In the rows, zero is written as 128.
Turns in one plane each, and the order they were made in; the first pair answered:
q_269:
[114 156 137 127 131 132 138 113 118 113 100  93  98 150 118 135  73 151
 128 106 145 105  76 137 128 101  96 165 179 128 117 139 133] => [114 158 142 133 123 125 137 118 119 105  96  99  97 155 115 134  62 142
 132 109 147  99  76 137 124 110  96 160 171 128 130 134 124]
[125 108 142 127 133  97  58 152  99 160 100 132 126 142 113  92 143 142
 118  91 168 142 140 111 108 160 132 111  86 117 126 134 110] => [122  96 111 108 159 132  76 137  90 183 120 113 129 130 116 103 170 170
 107  99 151 146 138 108 114 129 133 131 123 116  90 142 139]
[109 127 158 147 126 148 131 146 140  97 116 120 115 107 125 122 110 109
 144 131 120  95 128 158 108 100 107  96 156 150 163 128 142] => [116 142 173 149 124 115 102 154 140  90 101 130 120 112 129 115 103 113
 135 110 137 125 135 148 109 112 106  90 119 138 158 137 120]
q_923:
[147  92 108 109 161 139 139 129 136 126 127  89 109 129 119 129 151 155
  97 112 126 109 128 132 144  95  68 172 172 126 121 140 135] => [161 114 109 131 151 133 134 109 148 113 141 105 119 115 129 137 164 175
  93 125 101 149 152 125 153  79 110 141 141 113 110 162 167]
[120 179 145 136 114 141 123 120 142 127 138 129 136 140 158 152 130 144
 133 131  66 169 119 125 152 103 183 121 135 106 109 154 172] => [125 180 159 155 107 133 115 138 160 130 140 135 148 174 159 154 120 108
 163 126  94 155 106 113 145 153 176 117 123 125 131 132 142]
[123  91  94 125 144 150  76 116 109 185 183 113 157  96 151  65 173 209
  82 124 145 105 142 109 118 129 129 138 120 144  82 102 179] => [134 102 104 150 139 144  67 114 124 182 193 122 169 107 158  72 179 202
  93 131 143 123 148  96 118 143 152 117  94 143  86 104 182]
q_287:
[147 181 143 148  98 104 132 116 137 113 152 135 112 111 142 156 108 127
 150 150 121 162  82 139 122 134 129  93 140 132 157 133 142] => [144 173 134 155 100 117 136 111 140 118 162 136 121 112 143 155 120 126
 156 160 120 156  85 138 120 135 132  89 146 136 156 130 147]
[134 124 115 154 120 120 179 130 140 129 127 153 118 161 136 182 101 121
 171 144  70 137 141 164 126  96 164 108 159 137 140  91 166] => [125  98  98 165 115 125 168 125 140 125 124 163 125 155 132 160 123 123
 168 163  80 122 150 165 115 108 177  89 143 138 144  88 158]
[138 111 106 113 137  98 109  99 136 156 143 120 146 124 140 177  88 146
 112 138 101 147 118 146 167 109 118 124 130 107 106 141 125] => [139 103  97 121 137 112 114  96 137 160 154 124 153 127 141 174  99 145
 119 146  98 138 117 147 166 109 126 118 134 111 106 139 131]
q_974:
[108  84  88  90 159 168 121 137  89 145 123 129 128 101 140 129 169 142
 110 124 162  93 123 138 115 112  86 162 146 143 109 114 112] => [135 113  97 133 137 191 165 115 136 144 175 135 150 115 151 169 162 122
 160 158 112 107 115 132 124 111 139 129 151 157 128 113 168]
[148 127 122 150 182 144 132 141 136 163 163 111 151 135 129 141 170 132
 133 117 146 145 134  76 143 140 130 121 131 127 119 118 126] => [151 129 130 159 176 132 126 147 140 155 157 119 156 137 133 136 164 125
 134 114 153 148 137  73 142 150 133 113 113 127 126 120 116]
[110 113  93 151 157 140 114 121 121 127 105 147 146 123 137 111 177 149
 123 159 125 135 154 130 134 141 164  94  88 117 109 167 120] => [107 111  88 143 162 143 119 122 116 132 109 145 144 121 137 112 178 154
 122 158 124 133 152 132 136 135 161 100  94 117 105 169 120]
[106 109 128 112 146 114 118 154 125 154 130 182 101 166 106  95 101  86
 110  80 189  58 153 103 146 157 110 133 151 107 152  75  76] => [104 101 103  96 166 160 156 134 121 175 159 157 100 154 106 117 119 106
 112  96 155  47 144 112 152 118 114 155 208 111 127  76 120]
q_348:
[119 121 111 111 159 105  76 142 122 122 108 134 134 123 132 131 147 164
  80 120 154 157 145 139 122 125 136 113 105 117 104 153 124] => [138 147 146 151 124 102 102 142 160 103 126 147 140 142 135 154 115 122
 122 139 131 153 139 139 125 144 165  81  91 127 149 140 140]
[143 154 163 139 104 151 170  76 170 117 152 113  96 107 122 171 138 116
 170 154  51 142 141 147 132  70 183 126 157 115 152 125 216] => [121 125 116  85 158 154 134  82 120 143 125  88  89  86 119 145 186 174
 108 121  85 160 157 136 134  46 142 174 172  98  83 143 191]
[120 110 115 129 136 146 129  96 142 132 132 105 106 125 140 116 171 127
 122 110 102 154 137 143 134 115 134 146 129 137 112 136 158] => [130 128 128 139 133 135 127 100 154 135 138 110 114 141 148 123 168 114
 134 102 102 171 134 130 136 132 142 140 117 138 114 130 156]
[155 152 175 102 135 108 137 144  51 128  85 110 139 136  94 121 104  66
 138 166 197 114 127 121 120 130  85 155  88 158 144 119 126] => [152 146 171 105 130 111 144 144  51 126  85 111 137 131  92 117 102  61
 140 178 188 101 126 125 118 127  87 150  96 159 151 118 131]
Then:
Between the rows of a pair lie two turns.
[132 114 145 132 106 146 151 136 150 121 130 132 144 131 130 135 113  89
 162 142 147 100 106 145 127 166 106 133 153 151 164 119 123] => [115  93 130 105 118 137 128 140 125 125 105 128 136 119 124 111 127 112
 132 130 171  97 115 144 121 161  82 149 151 142 145 124 100]	q_348 then q_269
[130 143  98 150 115 119 121 103 142 134 183 120 151 148 122 151 147 110
 136 164 112 168 131 114 142 150 163  75 106 128 115 147 142] => [115 122  73 121 141 124 106 103 114 148 171 108 146 130 120 138 171 142
 101 155 126 167 139 116 142 133 141  98 119 119  80 154 131]	q_348 then q_348
[127 148 142 115 130  96 133 116  95  95  92 136  87  56 113 105 113 167
  79 124 137 175 177 142 123  57 114 133  84  87 114 173 158] => [158 181 153 134 142 102 143 111 119 112 124 129 108  81 128 138 119 166
 106 113 123 218 169 115 133  62 134 136  87  93  94 175 180]	q_974 then q_348
[130 122 127 105 152 124  87 143 102 130 114 138 129 100 152 109 101 126
 132 119 128 148 134 106 106 140 127 132 117 123 146 134  91] => [148 148 138 115 155 135 104 134 120 141 142 131 138 116 162 141  98 119
 157 117 108 171 123  98 115 140 140 133 136 130 137 133 114]	q_974 then q_348
[133 161 163 141 110 110 130 132 123 130 112 144 109 160 128 120  99  88
 170 124 148 138 126 115 142 141 124 123 112 141 151 109 110] => [111 145 145 100 123 123 144 120  92 131  97 124  83 124 113 112  97 127
 132 122 131 123 130 142 146  88  99 150 151 131 129 121 126]	q_923 then q_923
[106  99 119 101 121 123 102 103  94 108  90 143 123 130 105  80 126 163
 118 107 152 102 144 147 107 122 105 111 105 111 123 132 124] => [127 121 107 130 122 157 136  74 124 118 140 144 147 135 121 112 146 168
 140 140 103 134 148 136 115 103 156  84 117 117 110 143 183]	q_974 then q_923
[133 153 107  97 160  99  96 109  91 146 128 114 115 107 139 133 149 207
  70  97 116 221 160 122 151  76 126 164 107  84  54 167 142] => [121 115  91 113 143 191 193  95 118 160 178  97 118 108 125 153 141 155
 122 167  70 114 119 160 137  65 135 160 210 130  97 129 199]	q_287 then q_269
[158 197 186 160 105  85 123 138 162  97 127 135 131 165 137 165  81  95
 164 102 108 179 115 119 147 137 146 111  98 132 159 130 135] => [110 130 156 146  80 118 156 118 137  72 111 146 104 107 103 125  84  99
 132 165  84  82 124 178 130  95 146  95 132 134 196 126 159]	q_348 then q_974
[104 127 139 112 116 131 149 133 129 149 108 124  87 146 130 158  91 140
 135 101  92 114 115 159 130 102 146 168 176 130 137 139 114] => [111 118 118 118 138 153 146 125 134 176 130 118 105 161 143 165 123 146
 144 104  97 123 114 138 131 114 156 171 184 141 111 139 118]	q_348 then q_287
[139 129 141 120 112 109 113 151 134 136 108 128 115 148 123 137 114 113
 130  99 152 116 120 130 125 148  99 155 128 130 141 118  90] => [129 106 110 113 131 155 140 135 133 156 132 116 123 139 125 143 143 126
 130 122 135  98 116 133 123 129 105 164 169 140 121 117 123]	q_974 then q_287
[ 90  86  64  95 152 137 128 143 106 111 128 130 123 132 137 124  91 149
 119 106 134  63 139 127 119 113 145 145 145 188 117  96 106] => [ 96  91  73 106 144 151 149 139 119 109 143 128 126 136 136 135  83 139
 133 119 116  56 134 132 120 113 159 136 154 192 130  94 123]	q_269 then q_974
[103  90 112 149 114 131 137 119 131 123 139 134 137 113 126 113 138 107
 134 158 131  63 120 157  99 113 163 106 137 126 141 113 150] => [118 121 129 147 124  78  82 129 121 117 113 144 139 120 139 107 141 130
 112 116 161 129 138 130 105 130 161 111  77 105 121 134 115]	q_269 then q_269
[152 164 101 103 149 107 139  67 134 124 137 111 136 158 140 181 189 125
 151 131 124 119 149  93 148 112 124 117 124  93 120 150 149] => [144 154 109  95 149  79 106  81 117 116 107 119 127 158 134 158 181 124
 134 115 153 119 155  92 146 128 107 121  97  87 125 151 111]	q_974 then q_974
[159 142 132 166 135 145 123 136 147 169 149 116 171 167 149 142 144 100
 157 144 131 168 130  91 130 183 135 128 120 133 128 108 120] => [159 133 121 160 142 159 132 130 147 177 156 108 171 162 150 146 152 110
 156 149 124 166 128  96 132 173 136 135 135 133 116 108 131]	q_269 then q_269
[127 120 117 101 138 134 133 128 100 126 107 113 115 109 125 123 121 151
  99 131 118 120 140 135 132  93 113 147 152 115 115 139 137] => [150 152 126 115 152 137 133 128 122 143 133 108 135 134 142 150 122 147
 122 113 115 157 129 108 145 109 126 153 153 121  99 140 145]	q_348 then q_269
[123  95 102  91 193 158 140 150 101 118 139 127 147 122 139 147 135 127
 146 150 140  86 133 121 113 103 125 121 159 152 104 108 112] => [134 109 118 114 176 159 153 150 122 113 151 134 152 134 143 159 121 102
 171 161 131  80 128 124 112 116 139 101 156 160 123 105 123]	q_974 then q_923
[138 147 145 124 115 128 155 114 129 124 145 122 118 123 121 148 100 126
 126 128  92 140 127 129 130 114 139 129 142 126 139 130 162] => [125 118 124 138 115 144 144 107 131 124 150 133 131 116 122 126 132 128
 126 160  99 120 133 130 120 131 158 102 130 131 143 128 158]	q_287 then q_287
[132 115 159 135 121 118 159 144 143 123 120 143 115 138 118 121  84  92
 135 129 127  98  93 146 105 142 104 134 138 138 162 114  99] => [120 106 136 105 137 124 164 124 115 121 113 134  99 103 114 118 100 138
  94 131 106 108 110 159 115  86 103 152 157 116 130 135 126]	q_974 then q_923
[114 120 121 155 104 158 164 131 155 145 163 158 164 161 121 134 122  98
 190 150 139  99 103 129 136 168 135 104 124 157 164 118 134] => [107 123 113 118 130 104  93 147 118 146 114 159 157 155 123 104 141 139
 137  96 191 150 124 106 142 171  99 132  79 130 124 139  82]	q_974 then q_269
[ 89 122 117 122 163 138  90 109 136 110 169 133 124 131 127 151 181 179
  86  83 158 204 146  96 194  78 148 158 132 139  94 135  58] => [100 123 129 146 156 128  79 129 157 113 175 141 140 166 135 152 174 144
 117  76 184 192 134  81 188 132 145 149 117 155 114 114  29]	q_923 then q_923
[131 154 138 135 135  92 106 143 120 135 116 135 128 149 118 135 116 121
 132 104 148 150 133 116 129 142 120 131 109 136 115 138 102] => [126 140 119 110 152 128 134 135 111 150 132 111 123 140 112 144 124 134
 125 114 128 131 125 131 132 111 107 158 162 143  97 135 130]	q_923 then q_974
